One turn moves each row of this set onto another row. After a few examples, where does it send each row asked below?
j_893: [ 29 -18  11 -38 -31  -7 -10   5   4 -31   1  72   2  -2  -9 -13 -26  39
  -7  -2]
j_303: [ 22 -33   2 -29 -34 -26 -15  -7  15 -21  -2  71 -10  -1   6 -13 -15  35
   3 -10]
j_805: [ 35  -5  19  -2 -33 -11   6  27  -6 -31  -7  31  39 -29  -8 -10  -2  36
  10  -1]
j_147: [ 34  -2 -24 -27 -38  18   6 -13 -19 -45  35  -5  18  56  -3   2   0  -4
  18  -8]
j_185: [ 43   5 -21 -19 -42  19   5  -6 -18 -39  27  -7  28  47   0   0   8  -1
  24  -6]
j_903: [ -4 -38   4 -33  -5 -33   5 -24 -10 -40  23  29  -8  33 -12   1 -30   1
 -21 -26]
j_164: [-19 -36   0 -17  -1 -47  12 -34 -16 -43  13  30   4  25   0   5 -20  11
 -14 -22]
j_564: [ -8 -30 -16 -22 -11 -30  12 -36   0 -47  26  36 -12  24   4  21 -17   2
 -11 -32]
j_667: [ 49   5 -23 -26 -46  21  -5  -3 -12 -34  23   5  20  48   1  -3   6   7
  24  -3]
j_431: [ -7 -27  12 -38 -10 -23  19 -17 -14 -56  26  46   1   9 -16  -4 -35  14
 -19 -15]
j_624: [-13 -41   0 -26 -11 -43  16 -28  -6 -47  26  42 -10   7  -2   0 -22   6
 -12 -21]
j_529: [ 34 -17  10   7 -38 -30  -2  21   2 -22 -14  31  25 -33   7 -11  10  31
  19  -6]
j_29: [  0 -18  18  -3 -12 -27  35   5 -27 -57  17   5  35 -19 -18   1  -9   9
  -5 -15]
j_790: [ -3 -20   8  18  -8 -44  21  -6 -21 -38  -4  -4  39  -7   1   5   7  14
   6 -16]
j_815: [ 41  -4 -20 -35 -46  11   2 -15 -13 -38  32   4  19  56  -6  -2   4  -7
  14  -1]
j_349: [ 46  -9  16   6 -28 -19 -11  28  -1 -11 -22  12  35 -12  -3  -6   8  27
  11  -9]
j_233: [  4 -20  13   7  -4 -39  25   2 -25 -41  11 -18  31  -1 -13   6  -4  -2
  -3 -26]
j_503: [ 13 -29  -2 -24 -22 -27 -20 -17   7 -15 -11  66  -1  21  10  -9 -20  39
  -6  -6]
j_83: [ 49  -1 -21 -33 -48  13  -1 -10 -11 -34  28   8  19  51  -4  -7   8  -1
  16   0]
j_274: [ 39 -24   5 -33 -28 -16 -31  -2  12 -11  -9  59  -6  19  -4 -10 -20  31
  -5  -9]
j_754: [ 41  -6  -6  16 -36 -15  -5  13   9 -19 -15  26  27 -17  12  13  17  26
  20 -14]
j_294: [ 30 -13   5   9 -28 -28 -14   8   0 -11 -27  32  33 -10  10  -8   7  40
  16  -3]
j_999: [ 43  -2 -20 -29 -45  10  10 -12 -17 -41  33  -3  26  50  -8  -4   8  -7
  17  -1]
j_813: [ -3 -28   8  10 -14 -45  32   1 -17 -47  12   3  25 -22  -1   4   4   4
   7 -24]
j_447: [ 30 -18 -15 -21 -32 -13 -23 -12  22 -19  -4  67 -13  12  13   8  -9  31
   3 -14]
j_746: [ 52   2 -18 -29 -50  15   5  -4 -13 -36  27  -1  26  48  -4  -6  11  -1
  21   2]
j_997: [ 40  -1 -23 -34 -41  21  -3 -11 -13 -38  34  12  14  57  -1  -3  -3   1
  17  -6]
j_978: [  5 -14  -6  17 -13 -34  29  -9 -12 -47  12  -8  27  -9   3  24  10  -1
   8 -32]

j_813 moves to j_624
j_564 moves to j_447
j_83 moves to j_746
Now find these:
j_893 moves to j_805
j_274 moves to j_349
j_503 moves to j_294
j_997 moves to j_667

One turn moves each row of this set onto another row. After a few examples, where does it send each row asked below?
j_486: [ 21  19 -14 -25  16  27 -18  21   4  19  -6   2 -24  -3   0   8 -23   4
  45 -27]
j_575: [  8  14 -25 -37 -28  24 -15  23   7   0   0  -2 -31 -17  16   0   2 -45
  -6  30]
j_64: [ -1   9 -16   3  44  21 -17  21   3 -12  -1  -5 -24 -18  39  -6 -37  20
   8  -5]
j_286: [ -4  21 -25 -26  32  21 -14 -53  10   2   0  13 -30 -24 -21   7  24   6
 -37  -2]
j_653: [ -1   9 -15   2  45  21 -17  21   3 -10  -1  -5 -23 -18  37  -6 -36  20
  10  -5]
j_295: [ 11   8 -30 -11 -11  38 -13 -27   1  19   4   1 -29 -43  -3   3  13  -1
 -67   6]
j_322: [ 10   8 -13 -44 -19  22  -8  14  -6  15 -21  16 -14 -20  27   3  -1 -40
  -1  34]
j_788: [ -2   9 -15   4  44  22 -16  21   2 -11  -1  -4 -23 -18  37  -5 -36  20
   9  -5]
j_914: [ 26   0  -7 -35 -29   7 -14  10  18   4 -11   3 -16 -14  16   5  -3 -31
  -3  38]
j_584: [ -7  20 -26 -28  34  23 -13 -53   5   4  -2  15 -30 -24 -19   6  24   5
 -37   0]
j_709: [  7   8 -27 -17  -3  40  -8 -31 -11  29  -8  11 -21 -45   6   4  13  -1
 -63   6]
j_145: [ 19   2 -20 -12  -8  29 -11 -36   2  25  -6   5 -17 -43   2   5  11   6
 -64  11]
j_645: [ 23  18 -11 -25  16  26 -19  21   6  18  -5   0 -24  -3  -1   9 -23   6
  44 -27]
j_572: [ 21  19 -13 -24  15  27 -19  23   6  18  -4   0 -25  -3  -1   8 -23   4
  43 -28]
j_604: [ -4  19 -23 -26  34  20 -12 -54   8   4  -3  15 -27 -24 -20   7  23   8
 -37   1]

j_286 moves to j_584
j_914 moves to j_575
j_788 moves to j_653
Now find these:
j_709 moves to j_145

